One vector is turned by the same rotation once a step. Each row is the vector after some number of steps, and that number follows the row.
The counts run from 0 to 928.
[ 42   6  14 -13 -27 -10 -23  20  -9  20  27 -31   1  20 -13  -5  -1 -19
  17 -10  17  11  35 -27  -8  14   7 -10  -9  40   5   2   2 -14   5 -14
  -8  -5 -14 -31   6  -6  17  -1 -52 -20  23  21  14   6  -7  22  -3  -5
 -28  -1  30  -8  -7 -23 -15  -8]
729
[ -1   4   6  11  -8 -13  -6  -1  33 -13  -4  45  20 -26  -1   5  28 -22
  -3  -3  13 -13 -28   0  41 -12   6  18   9  16   5 -37 -32  -1   6 -38
  34  -6 -15   7  32  20  -9 -10  19 -19  12   2  25  -7  15   7   9  -9
   6 -21  -1 -14   8  15  10  24]
829
[  6  -8  14 -10 -27 -11 -25 -12  36 -32 -14   0  23  20 -29  -7   4 -17
   6   7 -15  13  20 -19  24  16  -8  28 -37  10   9 -24   8  -9  23  -2
  13  17   3   2  -6  22  12  46  21   8  46 -10 -11  11  26  -1 -18  32
  -1 -19   2 -12   8  16  22  -5]
130
[ 46   3  -6  -2 -23 -27 -14 -15  19   2 -27 -20  -2  27   0 -42  -9  28
  -1 -11   1 -13 -20   5  -4   2   7   5  21  21 -32   2 -11 -25 -19  -6
  21   0 -11   6  -3   4 -21 -50   8  30  21 -11   2   8  12  11   6 -14
  18 -15 -20 -18 -13  19 -10 -25]
842
[ 39   6  -5  -9 -20 -10   4   3  -5  25  -2 -22  -2  18   4 -21 -32 -10
   3  19   4  24  -7  20 -27  21   2  -4 -27  11 -12 -12  -9 -32 -26 -19
 -31 -17  -5  -4 -34  28 -17  21  -3  23  18 -15 -13  31  -8  10  -8  -4
  -3  27   2  24   6   8 -12 -42]
303
[  2   3  -7   2  -7 -10   8  17  54 -38 -23   6 -28  -1 -26  31   9  21
 -10  17  -2   2 -27 -17  -4 -27   0  -2  -6  -9 -21 -21 -27  13  -1 -24
  20   1  42  34  16  -1  -3 -18   1  -4  -3   9 -27 -19   0  14 -22 -26
  -8 -12 -47  -4  11  -3   1   0]
144
[ 30  -2  -4 -12 -26   3  -5  11 -18   6  -6   0  -3   4  23 -22 -19  -4
  15  -7  17 -26 -29   5  20  17  46  10  -6   3  21  -4 -30 -22 -34 -13
   3   3 -36 -18  -2   3  11 -28 -16  19  27 -26  29 -28  31  10   8  -2
   1 -24   9   7  -8  18  -7 -16]
524
[ 12  12  25 -17 -45 -22   6  20  21  -5 -21  -5 -12  21 -24  38  -4 -19
  -8  16  19  21   3 -26  -1   7 -15 -11 -12   7  -4   5 -23  15  19 -45
  20   4  -5  27 -11  25   5  16 -23  -4  14  33 -22  -1 -21  -2 -15 -20
 -27   8  -7 -13  -3 -14  -7  28]
500
[ -9  21   4  -7   1  17 -39  10  45  34 -13  -1 -17  19   3 -33  27   9
   4 -22  18  11  11  16  -2 -26 -10  23  -7  -1  34   5 -16 -22   9   4
  12  -9 -13  20 -34  23  10  43  10 -11  27   4 -13   2  20 -30   4  11
   6   6  16  -6 -14  10 -17 -35]
744
[ 32  -6  -3   5 -34 -17  -6  -7  18 -30 -28 -11  11  35  -5  -6 -42   7
  18   7   6  -6 -23 -24  22  40  30  -4  -9 -13 -18  -8  -5 -10 -12  -3
   0  17 -33   8 -10  -3  -5 -44  -8  26  36   5 -12   1 -14  20 -18 -17
  11  -1 -14  -7  -4  -1  20 -15]
709
[  7   5 -10  -8  -5   3 -16  17  -6  -6  29   4   5  19 -24  30  -3  -3
   6  24  12  26  34 -12  10  -6  19 -10 -19  30  25   2  -9   1  10 -12
  19 -16 -26   7  30   4  15   8 -19 -26  34  30   5 -19  28 -46  11   3
 -24  21  11   0  19 -39  10   8]
441
[ 29   7  -8  -4 -12  11 -11  -5  23  -9  14 -12  -4  40 -14   5 -24   9
  25   0 -20   3  27 -28   2  17  47  23 -49  -1  22 -34   2   5 -13   5
 -21 -11 -20   2   1   1  19  -7 -29   8  38  10 -22 -17  17 -11  -6  29
   6  18   6   0  21   6  15 -43]
516
[ 13  -9 -19 -14   6  11  11  24  32 -13  -4  -5  17   3 -13   6   1 -45
  27  25  23   4  17 -19  21  12  -6   7 -52  12   0 -17  -1  -3  10   7
 -12  -8 -19   6  -9 -15  31  39 -11 -38  42   8 -20  -6   4  -2   3  31
 -12  27  -7   8  16 -20   0 -14]
257
[-23 -15  -1  -1  11 -17 -16  17  26 -17   7  23  27 -16 -10  -6  33   6
   6   2  22  13 -35  -1  -3 -16  -2  -2  19  -5   3 -14 -32  -6  10 -33
  43  21  -4  12  29  18 -32 -12   2  -1  23   5  17 -33  33  -2  16   3
 -17  -4 -10  12 -11   4   6  40]
136
[ -2   9  14  -1 -34  10 -21  20  27  23   3  -6   2 -12 -30   9  11 -16
   4   2   6  18  18 -24   5   1 -12  -1 -15  10  30   2 -17   1  13 -30
  20  12  22 -37   3  27  30  27 -28 -49  16  29   1  -5  -4  25 -32  -9
 -17  -7 -10 -17 -10 -29   9  11]
808
[-18  18  -4   3  -2  15  -1 -19  49  26 -27  24 -28 -12   2  20   8 -16
 -14   1  12  10 -39  -4  33 -12  -6   9 -21 -11  12 -28 -34   6  -9 -16
  -8  -6 -12  29 -37  26   9  21   4  -9  15   6 -24 -22 -14  18   0 -11
  19  13 -17  24   0   5  -7 -26]
819
[-12  -3 -26  12  28   4 -10 -31  45   8  14  24   9 -10 -20   9  24  -2
 -15  12  14  22 -24  -7  37 -26  -3  -2   9  21 -14 -32 -24  -4  -2 -10
  14 -15  -1  18  18   7 -24 -18   3 -27  21  23  -6 -24   7   5  22  -3
  13  23 -21  28   8 -20  18 -21]
201
[ -1 -17  -9 -24   5   0 -21   7  24 -16  -3 -30  -5  23 -27 -41  32  12
  12 -11   0  -4  -5 -18   6 -15   0   0  13 -11 -12   1 -29 -22  14   1
  28  18  16   5  -8 -19  14  -2 -14   3  44  -7  -5 -47  34   5  11  25
 -12 -22   1   8 -23  18   6 -10]
890
[ 35   6  -1   7 -20 -18  17  23 -10 -17  -3  -8 -34   2 -11  32 -10 -10
 -25  16  31  -6 -12 -11  23 -26   9 -17  -3  19  -9  13 -10 -10 -24  -8
  -4 -18   4  31  14 -30  11 -36  -6  12   0  10  -8 -14   2 -11 -10 -39
 -17 -26 -30   5  10 -24 -30  -8]
220
[  7  22  -4 -29  -3  19  -4  21  12  33   7 -13  11  13  11 -32   4  13
   3 -15  12  -1  15   7 -24 -21 -10   4   6  -4  16 -11 -25  -7   6 -12
  22 -20 -41  10  -1  42  -9  21 -16  -9  14  22  -9 -13  35 -31  32   8
  -5  42  15 -15   2   4 -11 -20]
310
[  7  20   8  -6  -9 -16 -25  31  -6  23  30  12 -10   2  -5 -15  24  -8
 -13  13   8  26   8  28 -21 -20  -7   8   7   3  12  11 -36 -28  -1 -52
   7 -46   8  11  -6  35 -19  28  11  11   3   0  -1  20   1 -25  10  -1
 -27   6  42  15   2  16 -11 -10]
927
[-11   4  13 -14 -15   0   5   4  23  23  -7  37   2 -29  19  28  19 -46
 -12   1  35   9 -33   8  22  -4  -3  18 -30  17  33 -32 -28   8   2 -25
   2   0 -34  21  -4  35  -6  33  -4  -7  18  -2   7 -14   9   6  15   0
  -4   6  -1  18   3   8 -22  16]
752
[  6   4   4   0 -27  13 -15   4  27  16   4 -17  22 -14 -27  -5  -5 -20
  11   2   0  21  19 -23  -4  19 -13   0 -25   8  19 -12  -9  -5   8 -26
   9  18   7 -47   6  35  19  24 -27 -44  20  26   4  11  -3  40 -35  -8
 -12   8 -15 -12  -1 -17  19   4]
807
[ 10  -6  29  10 -30  14 -12  17   8  11  18  -1   3  -4   2   1  -4  18
  -6 -30  13   8   5  -6 -38 -30 -16 -19  24   1  10 -34 -22  -5  11 -26
  21   2 -13   0  33  51 -29 -11 -30  -4  -2  37  19  19  10  10   1 -37
 -24  19   2 -14  10  -9   2   7]
858
[ 32 -20   3 -12 -21   6 -16  11 -47 -11   1 -17 -26  28  -9 -30 -18   3
   6  -2  14   0  17   6 -11 -17  -2 -31  20  15   3  -4 -14 -40  -9  -1
  -6  -6   3  -3 -14  -8   4 -10 -27  20  45 -10  18   1  24 -12  -1 -18
 -35  -5  25  28   1   3 -12 -23]
168
[  4  12   6  -7 -13  22  13  54   0   2  21   4  -4 -34   7 -12   2 -20
 -16  -4  12  -3   6  19 -24 -39 -16   6 -26 -14  23  -7 -31 -20 -11 -23
   5 -36   8  -1  17  25  16  38   6  -4  -7  -2   9  12  41 -32  -5  -5
 -42   1  -5   3  18  -1 -17 -13]
801
[ 34  -7  -9  12 -12  -6 -10  -2 -14   4  39  -8  30  -7  -1  10 -26  -5
 -21   8  15  22   9   0   8  -6  15 -11 -21  31   5 -10  12 -21 -14   4
  -1 -11 -38 -16  41  14 -24 -16   8   7  18  22  13  24  32 -30  -3 -18
 -12  17 -17  11  23 -36  17 -27]
363
[  2 -32  -8 -11  -7  -1   5  11   5  -2  20 -30  19 -15 -33   1   3 -34
  -9  30  18  29  -2 -23  17  -2 -12 -17 -40  -1   2   2  -3 -15   2  -5
  -5  18  13 -28   5 -20  23  34  -6 -10  28  -1  -4 -31  37   1 -20  20
 -34 -15 -24  36  -7 -23   7  -1]
189
[ 16  -6  10   8  -8  20  -8  32  31  -8  21 -10 -19   3   5  21  16 -26
  19 -25  18  -3  28 -32  -2 -25   8   7 -24   2  15 -40  -5   8  11  -4
 -32 -14 -15  10  10 -15  33  -1 -51 -34  16  20 -10  12 -14  23  -5  -6
 -22  -5  19  -3  23 -17 -12 -15]
596
[ 19   2   2  14 -25 -12 -20   5  27 -19  17  -6  25  20 -30   4 -13   3
  18   7  -1   7   0 -37  29  21  21  -8  14  -7 -20  -3 -17  -2   5 -31
  30   0 -24 -20  36   2  -5 -41 -17 -21  10  37   7  -5 -17  16  -9 -12
   1   2   2 -24  -4 -25  41  14]
84
[ 16  12   8   5 -16 -26   1  46  46 -25 -18   0 -17  13  -8  -6  26  -9
   7 -13  33  -8 -22  -9   0 -21 -11  -4  18 -13 -22  15 -26  -3  10 -22
  30  -2  -8  45  -8 -24   5 -29 -12   3   9  16 -16  -5 -20  20   5 -20
 -15 -17   0 -27 -20  -5 -30  21]
839
[  8  -3  23  -7 -29 -17 -40  20 -32  13  21  -7  -6  22 -10 -21  11   3
  18  -2  26  29   7  12 -21   6  10  -7  11   3  24  17 -17 -38  -2 -33
   6  -1  -5  -2 -17  17 -15  10 -19  23  33  -3  23   4  14  -9  -3  -9
 -43 -11  41  18 -16   6 -14   4]
861
[ 26  -8  -5 -18 -23 -37   4  -3   2 -18 -23   0  15  18  -5  11 -21 -28
   2  33  26  11 -35  -8  42  38  24   7 -26  16 -13  11 -11 -11 -18 -10
   0  15 -32  14 -17 -13  -3 -17   6  30  42 -15  -8 -23   7   2  -3   4
  -3 -18 -19  21 -11   1  -6   6]
140
[ 25  11   8   1 -31 -10   5  38 -10  -3  25  -1 -18  -8 -16  19  -5 -28
  -8   6  27  -8 -11 -13  33 -12  17 -14  10  -3   8  14 -42  -8 -24 -40
   2 -35 -10 -18  16 -24  27 -22 -20 -14 -11  22  16 -13 -13  11  -8 -24
 -27 -23  12   0  -5 -15  -3   5]
654
[  6 -10  12  -3 -20  -6 -20  -5  41 -28 -17   9  29   5 -15 -30   6 -17
   6   3 -18   3   1  -8   4  16 -15  26 -40  -8   1 -34  -9 -15  17  -9
  13   7  -1  -2  -9  31  -2  46  39  15  41 -17  -4  17  20   1 -18  25
  -3  -4   2  -8   7  24  31 -11]
129
[ 38  12 -10  11 -23  -8 -17  -1  -9  21   3 -18  -2   7 -11   4 -23  20
 -10   5  31  22   3   4   6 -10  14 -23   6  40   1  25  13 -24 -25   6
   7  -1 -26 -19  21   2 -10 -33 -12 -13  20  25   9   7   8  -8 -15 -42
  -6  -7 -34  -3  -9 -47 -15 -20]
296
[ 37 -25   0  -8 -14 -17  -4 -21  20 -16   7 -33  22   7 -18 -30   6   7
   1 -14 -11 -16   4 -32  -5  -1   2   7  -2  22 -30 -34   4  -6  13   3
  15  24   9 -16  37  -2 -11 -38 -10  18  28  -5   7  -8  32  40   0   6
 -11 -26 -22 -14   5  19  10  -3]
342
[ 46  35 -10   9 -17  -6 -13   5  25  30  20 -25  -5  21  -7   2  -4   7
 -11  -5  12   9  31  -8   7  -5   9   3  -4  36  -4  13   6 -11 -10 -11
  -6 -38 -28  -3  19   1   5 -26 -10 -22  -2  36 -14  24 -17  -5   2 -16
  13  17  -8 -28   8 -30  -8 -40]
229
[ 25  -5 -13  15 -16 -16  17 -15  31 -27 -32   1   2  -3 -18  33 -27  -4
 -15  32   8   8 -41 -19  34  16  17  -3 -26   7 -19 -14  -8   5 -23  -7
   3  14  -5  10  11   8  -5 -28   9   9   7   4 -20 -17  -3  17 -25 -29
   8  -9 -58   4   2 -17  10 -10]
142
